One turn sends every row of this set to another row. A few are shown first. Where does it send the rows asked after them?
K_987: [  4  22   7   9   6 -10   9   7   4 -11 -17  11  19  10  -5   8  -3  10
  -4  -1  -9   1  -5  13 -13  11  -3 -20   1 -14  -2]
K_8: [ -5  14   5  11   3  -7  19  -9  -1  -1   7  -3   3   5  -8   5   5  13
 -13   5   0 -15 -10  25  -4  13  -2 -13  -5   3  -9]
K_136: [  0  16  -1   3   0 -15   4 -10 -13  -8   5   4  -1   3 -16   2  10  12
  -8   6  -7 -10 -14  15 -15  33  -7  -7   3  -2 -14]
K_259: [-10  40  11  -5  -7 -16  -2   1 -16   7  -2   9   2  -6  -8   7  14  -3
 -16   2   7  -8  -2  10 -22  10  -3  -5  -2 -11  -7]
K_779: [  8  16   8   0  12 -24   3  -5   1  10   2  14   1   2 -11  -9   1  -1
   5   2   1  -7  -1  12 -13  12 -11 -10   9 -20  -2]
K_975: [ -7  10   6  14   8 -17  14  -4  -2  -1   2  -4   0  -5  -9  -9   8  14
   6   9  -6  -2  -1   8 -20   1 -10 -17   3  -7  -3]
K_666: [  5  35  -1  11   3 -22  12 -13  -9   2  -1   5   5   7   2  -2  16   3
 -25  -4  -9 -17   3  -5 -11  20   5  -6  -7 -20  -4]
K_777: [  6  19   8 -10  -7 -20   1 -12 -14   3  -6  -3   1   4 -17   5  16   8
 -28   7   2  -9   3   9 -12   3 -16  -4 -15 -12   1]
K_464: [  3  12   0  -1   0 -11  12   5  -8  -9   6   9  16  -5  14  -1   2  12
  -9  -4   6 -21  -5  21  -9  17   2 -10  -3  -5   1]
K_698: [  9  18  -4   4  -1 -23  -2  10  -9  -5   1  15  19  14  -3   6  -2   2
   2   2   1  -9  -5  11 -10  17 -12 -18  -4 -14   2]
K_704: [  9  19  -4   4   2 -23  -1  10 -10  -5   1  13  17  15  -4   4  -4  -1
   2  -1   0  -8  -6   8  -9  20  -9 -16  -6 -14   5]
K_194: [ -5  19  10 -11   9 -19   8  -6   2   6  -9  -2  -5   0  -5  13  17  19
 -12 -10   1 -19   8  13 -27  12  -7 -12 -17 -16  -1]
K_519: [ -4  10   5   1   1 -15  13  -4  -3  -7   1  -1   2   4   3   8  13  12
 -12   1   5  -4   8  -4  -9  10   7   7 -13 -31  -8]
K_650: [ -6  13   2  11   2  -8  16 -10   3  -4   7  -2   2   7  -6   3   8  13
 -11   7  -1 -12 -13  25  -3  12  -4  -9  -4   2 -10]
K_250: [  5  27   2   7   3 -21   8 -10 -16  -8 -14   1   7  11  -3   6   6  19
 -25   3   5  -5  -9  -2 -24   3 -11   3 -12 -12   5]
K_778: [  1  27   7  -9  18  -4  -6  -3 -11   5  -1  -6  -1  10  -7  13  17  11
 -15   0  -4  -1   0  12 -25  13  -4 -17 -12 -18  -5]
K_543: [ -3  23  -1   8  -5 -18  13  -5   5  -6  -9  -2   7   2 -11   9  15  11
 -18 -17  -7 -18   5  -5 -23  20  -8  -9 -14 -14  -1]
K_115: [ -1  33   5  -3  21 -12  -1   0 -13   1  -3   3  11  -1   6  -4  18   6
 -20   6 -13  -3   3  -5 -13  11   0 -13 -12 -16  -3]
K_459: [ -7   5   2  -5  -3 -26  10   3  -7  -7  -1   0   2  -8  -8 -12  20  10
  -1   6 -13  -6  -1  10  -7  16 -10 -21  -7 -13  -1]
K_523: [  4  23   8   3  12 -22  12  -3 -11  -5 -10  16   7  -5   8   2   1  24
  -4   7  -1 -18  -3  17 -20  19   3  -7   5  -5  -7]
K_634: [  1  12   2   0   2 -14  13   7  -9  -7   5   7  17  -4  11   0   0  11
  -9  -6   4 -24  -5  19  -7  17   3 -11  -7  -5   3]
K_539: [  8  13   8  -2   0 -18  14  -5   1   4  -4   4  -1   8  -5  -5   8   0
  -6  -4  -4  -4   0  24  -5  12   5 -21   6 -30   2]
K_701: [ 11  26  11  -6   7 -13   9 -12  -2   0 -12   7   8   7   1  -2   7  14
 -30  -2  10   3  -1   3 -12   2  -6   3 -12 -19   2]
K_788: [ -7  11   7  13  11 -15  16  -4  -1   0   3  -3   0  -7 -12  -7   7  13
   4  10  -4   1   1   9 -19   5 -11 -20  -1  -4  -4]
K_703: [ -8  26  -1  -6 -12 -13   6   2  -8   0   2   7   4  -2  -3  13  15   3
 -11  10  -1   3   5  -2 -11  12   2   2 -15 -15  -7]
K_437: [-15  31  21   7   9 -23  -2   2 -15  -5 -12   1   8   2  -7   2  15   6
 -14  -5  11 -16  -4   9 -25   2 -10 -11  -3 -17  -6]
K_119: [ 10  19   8  -6  -6 -12   5  -4 -13  -2  -5  -4   8   0  -4  -1  13  12
 -25   0   6   8  10   1 -18  -2  -9 -12 -14 -19   6]
K_644: [ -8  14  17  11  14 -17   5  -5  -3 -13  -9  -5   7  14  -8   6  12  10
 -15  -8  10 -12  -2   3 -13   7  -5  -1  -7 -30 -11]
K_867: [  2  18   7  -7   2 -18   5 -11 -18  -4  -9  -2   4  -9  -9  -1  10  13
 -27  -2   3 -16  -3   0 -25   5 -14   7  -8 -10   5]
K_892: [  7  18   7   0  15 -25   5  -6   0  11   3  13  -1   2  -9 -11   0  -2
   6   3   3  -3   1  10 -13  15 -10 -11   5 -19   0]

K_788 goes to K_892
K_523 goes to K_136
K_250 goes to K_867
And these:
K_194 goes to K_778
K_644 goes to K_437
K_698 goes to K_464

One turn sends every row of this set to another row. A few are shown first. Where does it send the rows asked after them?
K_24: [  1   8  -6   9   6 -12   2   2   0   0 -16   2  -2   2  -7  15  -4  -2
  10  14  11  11  -2   2  12]
K_552: [  6   7   6   4 -13 -12 -12   7  -1 -10  -1  -4   8  -2  -2   7   2   7
  -7   2  12 -14   7  -8  -8]
K_237: [ -9  -6  -8  15 -14 -12   2   0   4  -5  -4  -3  19   6 -18   0  -3  -7
 -12   7  12 -16   0  -6 -14]
K_880: [ -8   1  -5  19 -13 -11   7   3   3  -7   1  -7  19   9 -17   1  -3  -2
  -2   5  13 -12   8   0 -17]
K_352: [ 11   1  -4   3 -15 -16 -12   8   0 -11  -1  -3   5  -2  -6  10  -3   7
  -5   1  15 -17   4  -5  -8]
K_590: [  2  15 -13   8  -1 -10   3  10  11  16  -3  12  -5   1  -9   6   3   4
  10  27   2  -5  -1   1  -2]
K_217: [  2   6 -13   7   7  -7   4  -3   1  17 -13   6   5   2  -6   9   3  -4
  10  19  11   4  -2  10   7]
K_510: [ -4  11  -9   9   9  -7   0  -3   3   8 -18   2   2  -1  -9  20   5  -2
   4  19  16   3  -1   7   8]
K_318: [ -5  10 -12  13 -13 -17  17  -5  -3   5 -18  10  -1   2  -2  -3   6 -10
  13  28   8  -6  -4   6   1]
K_82: [ 10   6  -2   7 -14 -14 -14  13   0 -12  -2   0   3  -6  -4  12   6   6
  -1   0  15 -12   6  -3  -3]
K_714: [  0  12  -4  10   5  -6   3  -2   2   5 -14   3  -1  -4 -11   6  -1   1
   7  21  14   6  -5   4  16]
K_245: [  1   7 -13  11  -5 -16  14   4   0   6  -8  14  -1   6  -3  -6  11  -5
  15  24  13  -3  -8  10  -4]
K_303: [ -1  15 -16   8 -12 -17  12   3  -8  -1 -16  10  -4   0   1   1   1 -15
  15  25  12  -2  -9   2  -3]
K_629: [ -7  20  -5  12  -5  -7   9   4   6  10  -4   9  -3   0 -15   0  -7   6
   9  32   6  -5  -4   0   0]
K_98: [  7   3 -18   0 -17 -10  -2  -4  -2  -1 -12  -8  14  -6  -6   9  -8 -10
  -5   4  18 -23   2  -7 -12]
K_563: [ -1  -2  -7  12 -18 -14   1   1  -3  -8   3  -9  18   8 -14   1  -6  -3
  -6   6  12 -15   6  -2 -17]
K_868: [  0   2 -13   0 -16  -8  -7  -3  -3   3 -15   5  11  -7  -4  11  -8  -6
  -7   5  19 -28  -3  -7 -12]
K_420: [  3  10  -8  -2 -13  -7  -2  -6  -2  -1 -15  -6  13  -7   2   6  -3  -8
  -6   2  20 -23   3 -10 -12]
K_344: [  5  -3   2   2 -13 -17 -14   8  -5 -13  -7  -4   7  -1  -3   8   6   1
  -3   2  13 -20   2   3  -5]
K_208: [  1   8  -6   8   1 -12   3  -5   2  10 -21   6  -3  -3  -3  12   2  -1
  10  20   7   2   1   5  16]
K_106: [ -7   8  -3  10   5 -11   3  -2  -2  15 -10   7   5  -2  -8  15  -3  -1
   7  20   6   5  -4   8   9]
K_673: [ -1  -4  -3  14 -19  -7   2   5  -1 -10   6  -4  18   4 -14   4  -6   2
  -1   6  10 -17   9   0 -13]
K_556: [ 12  -2  -5   4 -15  -8  -8   7   3 -13  -4  -1   7  -8  -5  13  -1   4
   0  -1  17 -20   5  -5  -2]
K_940: [ -9  17  -9  12  -6 -11   9   8   5   8  -4   8  -2   7 -13   9 -13   3
  12  27   0  -2   0  -4  -7]
K_233: [ -1  17 -10  10 -10 -11  12  -1  -7   2 -13   9  -2  -5  -5  -7   4  -9
  11  29  16  -3 -11   6   4]
K_997: [ -7  18 -11  11  -7 -16   9  10  10  13  -4  11  -4  -5 -11   7   1  -3
   7  29   0  -6  -7  -3  -2]
K_451: [ -5   7  -7   9  -5 -20  16   1  -2   1 -14  14  -3  -2  -1   1   7  -6
  12  20  16  -3 -14   8   2]
K_362: [ -6  13 -12  13  -9 -16  12   0  -7  -1 -13  10   0   3  -4   1  14 -12
   9  27  17  -4  -8  11  -6]
K_652: [  2  12 -18   2 -16  -5   0  -4  -4   4 -15  -2  14  -9  -2  11  -7 -11
   1   5  20 -26   4  -3 -14]
K_963: [ -9  21  -7  12  -5 -11   3  10   8   8  -3  12  -5   3 -12  13   2   8
   7  31   6  -9  -1   1  -9]
K_729: [  4  -2   0   8 -16 -15 -17  11  -4 -11  -1   4   7  -3  -8   8   4   3
 -10   5  11 -15   0  -4  -5]
K_364: [ -9  -3  -4  10 -10 -11  -2   2   3  -4  -3 -12  19   8 -17   6  -2  -5
  -7   7   6 -19   7   0 -13]
K_376: [ -1   6 -13  -3 -17 -11  -3   2   2   0 -14  -4  10  -5  -4   8  -3  -9
  -3   8  13 -34   0  -5 -15]
K_14: [  4   2 -18   6 -21  -4   3  -2  -1  -3  -8  -6  18  -8  -7   7  -5 -13
  -1   6  15 -25   5  -5 -11]
K_927: [ -6   5  -2  11 -16 -10   5  -1   1  -7  -1 -10  19   5 -10  -3   0  -6
  -8   7  11 -15   7  -8 -18]
K_416: [ -6  13  -4  15  -8 -15   7   5   9  10  -7  10  -5   4 -10   6  -1   7
  10  29  -3  -4   3   0   2]

K_24 goes to K_940
K_997 goes to K_451
And these:
K_652 goes to K_82
K_344 goes to K_364
K_352 goes to K_563
K_629 goes to K_233
K_14 goes to K_556
K_729 goes to K_237
K_362 goes to K_510
K_420 goes to K_552
K_245 goes to K_217
K_318 goes to K_208

One turn sends every row of this set to another row. A few are shown first. Where does it send the rows asked after them?
K_213: [ 14 -10   5  -7 -13  12 -15   1  12  16  -6   9 -13 -21  -3  -9 -10   1
   7  29 -13 -16   9  20  -3  -3  -1  -7  -1   8  20  -3  -8   3 -11   8]
K_66: [ 25  -1   4 -22  -9  16  -7 -12  23  -4   1  -3  -1 -31   7   3 -22  22
  12  -4   2  -6   8  -2   8  -5   9  -7  -1  19  25  -7  -6   0  -4  -8]
K_382: [ 28   1   4 -18  -5  16  -4  -4   4  -9 -14  -1  -7 -26  -7   2 -27  26
   9 -13   5  -6   3  -1   6  -3   2  -5   0  12  24 -11  -1  -1   2  -4]
K_312: [  4   6  20 -15  -3  17 -18   2  15   0  -1  10 -22 -19   9  -4  -1   3
   1  10 -12  -3   7  14 -10  -5   6   0   1  32  28  -5  -3   0  -4  15]
K_135: [ 20  -7   6 -13  -2  10  -7  -1  10   9  -8  18 -17 -16  -8  -1 -14   3
   0  18 -20 -10  11  25  -9   1   2  -7   6  19  22  -4 -14   7  -6  18]
K_785: [ 31   7  -4 -17  -9  10   5  -8  15  -1  -3  -5  -5 -23  -4  -9 -21  14
   3  -8   6  -2  14   0   5  -5   3  -4   2   9  23 -10 -12  -9  -9  -5]
K_598: [  9   9   7 -12   4  17 -19   2 -11   0   1  22 -14 -28  -1   3 -16  -3
   1   4 -15   2   6  17  -2   6   7  -8  -4  17  23  -1 -10  -5   1  13]
K_982: [  3  13  14 -16   4  13 -20   2  -5   0   1  15 -20 -25   3  -8  -7   2
   3   2 -12   3   4  16  -4  -3   5  -1   0  30  14  -5   0   2  -8   7]
K_101: [  5   7  12 -13 -11  19 -21  -4   8  -1  -3   0 -22 -33  15 -13  -5   2
   4  12 -12   0   4   6  -1   1  -4  -7   4  26  29  -2  -5  -9  -8  22]
K_602: [ 20   6   1  -4   2  14  -8  -2  -3   4  -9  25  -9 -20   3   3 -13  -6
   0  12 -17  -5   9  24  -5   8   9  -8   2  16  21  -3 -12   9  -6   6]
K_713: [ 14  -1   8  -5 -12  11 -16 -10  13   0 -13  12 -24 -31  14 -15 -14   6
   4  11 -10  -6   9  15 -12  -3 -18   3   2  30  19 -10  -1   5 -10  14]
K_979: [  8  -1   6 -16  -5  12 -12  -9 -12  -2  -7   8  -9 -29   3   0 -18   1
   7  12 -18   4   5  20   8  12  -1 -16  -3  11  26   1 -10  -2   0  19]
K_313: [ 32   4  -4 -10  -6  18   1  -6  10  -6 -15   1  -8 -18  -1  -2 -24  19
   5 -12   6  -7   7  -2   4  -1   1  -5   1  11  30 -11  -6  -8  -1  -7]
K_127: [  1   6  12  -9  -8  14 -22   4 -11   4  -7   7 -17 -18   4 -13  -3   1
   7  12  -5  -3   2  16   4   1   1   0  -7  14  14  -8   8   1  -6   0]
K_214: [ 16  -8  10 -11  -8  12  -4  -9   9   3 -18   8 -23 -22  -2  -7 -14   4
   7  21 -16 -11  15  18  -3   1 -12  -6   4  16  34  -7  -7   5  -9  24]
K_577: [ 30   4   7 -19 -11  13   0  -2   7 -10 -11  -6  -5 -28  -7  -2 -23  23
   4 -13   8  -2   8   1   3  -5   1   0   0  10  24 -13  -4  -1   1  -1]
K_738: [ 17  -2  -3   2 -12  16 -16  -3   0   9  -7  21 -10 -23   6  -5 -12  -8
   4  21  -9 -10  12  20   1   7   1  -4  -8   6  23  -7  -7   1  -7   0]
K_117: [  5  11   6 -11  -5  10 -18  -9  -9  -1  -4   6 -11 -32  16 -12 -11   1
   7   6 -14   6  -1  17   2   5  -3  -9   2  25   9   0  -2   2 -11   6]
K_467: [ 31   9   1 -11  -9  13   4  -4  11  -8 -11  -4  -4 -22  -1  -6 -22  16
   2 -13   9  -1  11   0   1  -4   1  -1   0   8  26 -11  -8  -8  -2  -5]
K_691: [ 24   2   9 -23  -5  15  -4  -6  11  -7  -9  -6  -2 -28  -2   3 -21  26
  14  -7   3  -7   3  -1   9  -7   8  -7   3  16  23  -7   0   6  -5  -9]
K_860: [  1  -3  19  -8 -16  18 -26   5   9   2  -6   3 -14 -21  12  -7  -2   5
   6  17  -6  -7   1  14  -4  -2   2  -2  -9  19  25  -5   3  -1   2   9]
K_702: [ 16  -7  12 -11  -8  11 -15  -4  20   4  -5  21 -20 -21   6  -4 -11   6
  -2  10 -14  -6  10  23 -16  -1  -2   3   0  33  19 -11  -7   8  -2  15]
K_986: [ 30   2  -1 -21 -11   8   0 -11  21   0   3  -4   0 -31   0  -5 -26  17
   6  -7   5  -1  14   2   3  -7   1  -4  -1  12  19  -7 -13  -5  -7  -6]
K_764: [ 11 -14  10 -10 -21  12 -25  -1  14   9  -3  12 -15 -26   6 -10 -10   9
   4  21  -9 -11   5  20  -6   0  -4   2  -5  21  11 -11   0   7  -3   8]
K_619: [ 27   4  11 -21  -9  11   0  -4  13  -9  -9 -10   1 -31  -3   0 -21  23
  10  -8   6  -4   7   2   3  -9   5  -3   2  12  22  -8  -4   7  -4  -5]
K_844: [ 18  -3   4  -3  -5   9  -3 -15  -3  -2 -20  16  -8 -23   9   0 -17  -1
   8  15 -15  -4  11  27  -1   9  -7  -7  -2  14  23  -5  -5  14  -6   7]
K_85: [ 28  -3  -5 -21  -8  11  -4 -14  24   3   2   0  -6 -27   1  -5 -27  22
   9  -6   2  -5  11  -1   6  -6   1  -7   0  18  20  -9 -10  -8  -7  -7]
K_933: [  5   0   5  -7  -6  14 -21   3 -12   6  -4  16 -15 -23  -4  -7 -17  -2
   5  13  -8  -4   7  18   2   3  -4  -6 -13   4  21  -4  -3 -10   1   7]
K_900: [ 32   3  -8 -15  -6  13   3 -10  18   2  -7  -2 -10 -17  -2  -8 -22  18
   6  -7   3  -7  10  -2   6  -4   2  -7   4  13  24 -10 -10 -11 -10  -7]
K_525: [ 29   2   7 -22 -13  12  -2 -10  20  -5   0  -7   3 -34   2   1 -21  19
   8  -4   5  -3  12   1   5  -6   8  -4   0  13  24  -8  -9   3  -5  -5]

K_764 goes to K_213
K_214 goes to K_844
And these:
K_702 goes to K_135
K_785 goes to K_467
K_85 goes to K_900

One turn sends every row of this set to another row. A few are shown first. Where does it send the rows asked after them?
K_172: [ 10 -14  -1  17   5   6   6  21  -9   3   7   5]
K_438: [ 12  -3   9  14  -7   5  -5   3  -5 -12  -8  14]
K_780: [ 1  0 -6 21  5 12 -7 11 -4 -4  3 -1]
K_264: [ -6  -5  -2  17   6  13  -8  14 -10  -2   4  -4]
K_126: [ 13 -10  14   4  10  -8  -8   5 -16   5 -13  -3]
K_74: [  2   9   6   8  14   0 -13   4 -10   1  -7  -8]
K_948: [19  6  1 11 -1 -5 -6 15 -3 -9  3 10]
K_740: [  4  -3   1  11  -1   2   5  29 -14   8   8  -1]
K_138: [  9   4   9   6  13  -5  -5  12 -25  -6   2  14]
K_878: [  4  10  18  15   2  -4   6   7 -21   0   0  11]
K_361: [  7  -8  18  11   0  -3  -6   2 -14   6 -18  -4]
K_121: [  3   6  -5  21  13   8  -6  11 -11  -2   4   0]
K_86: [  4   6   6  23  -1   6  10  19 -19   6   1   4]
K_248: [17 -5 10 12  2 -2  4  2 -7 -9  1 16]
K_827: [  3  -6   2  17   0   3   6  26 -12   9   8   0]
K_657: [ 11   1  12  10 -10  -5  -6  11  -6   6 -14  -9]
K_23: [ 22  -1   7   3   4 -12  -8  12  -8   3  -8  -6]
K_124: [ 11   0  14  12  -5  -7  -7   8  -6   8 -15  -8]
K_199: [  6   7   4  12  10   3 -12   1  -2  -2  -9  -7]
K_369: [ 11 -16  -1  11   4   7   5  20 -11  -1   6   6]
K_26: [ 14  -8  13   3  11  -6  -6   4 -21   1 -13   0]
K_999: [ -5   1  -2  16  13   9  -7  14 -16   0   5  -3]
K_75: [ 10  -7   3  23   3  10  10  11 -16  -3  -2  12]
K_131: [ -4   1  17   4  -8  -5   1  20 -16   6   6   1]
K_630: [  7  -1  13  20 -19  -3  -3   8  -7  -4  -4   4]
K_962: [  8 -14   9   1  -8  -2  -1  16  -1  -3   7   4]
K_413: [  9  -9   3  24   7   8   9  14 -15   2   2  10]
K_102: [ 18   8   6  13  -4 -16  -5  15 -10  -1   5   3]
K_348: [  2   0   6  25   2   6   9  19 -18   8   2   5]
K_418: [ -9  -4  16   6  -5   5  -6  14 -24  -3  -3   8]
K_928: [ -4   0   7   4  10   4 -14   6 -10   1  -7 -10]
K_866: [ 10  19  12  16  -1  -5  -3  11 -15  -4  -4  10]
K_941: [  2 -16  10  -3  -4   2 -10  15 -10  -8   0   6]
K_736: [  0   6  12  -1   1  -7  -9  23 -20   1   4   2]
K_545: [  1  -2   6   8   5   6 -14   3  -2  -2  -9  -9]
K_278: [  4  -5  18   9  -4   0  -5   4 -18   3 -18  -4]
K_710: [  2  -3   8  11 -18   4  -7  17  -2  -5  -2   4]
K_585: [  9  -7  11   3   8 -13  -7  13 -24  -2   6   7]
K_466: [ -1 -16  17  10  -7   0  -5   5 -22  -5  -3   7]
K_346: [ 17  -2  11   5   5 -12  -9  10  -8   8 -10  -7]

K_962 goes to K_102
K_26 goes to K_369
And these:
K_124 goes to K_348
K_780 goes to K_74
K_138 goes to K_941

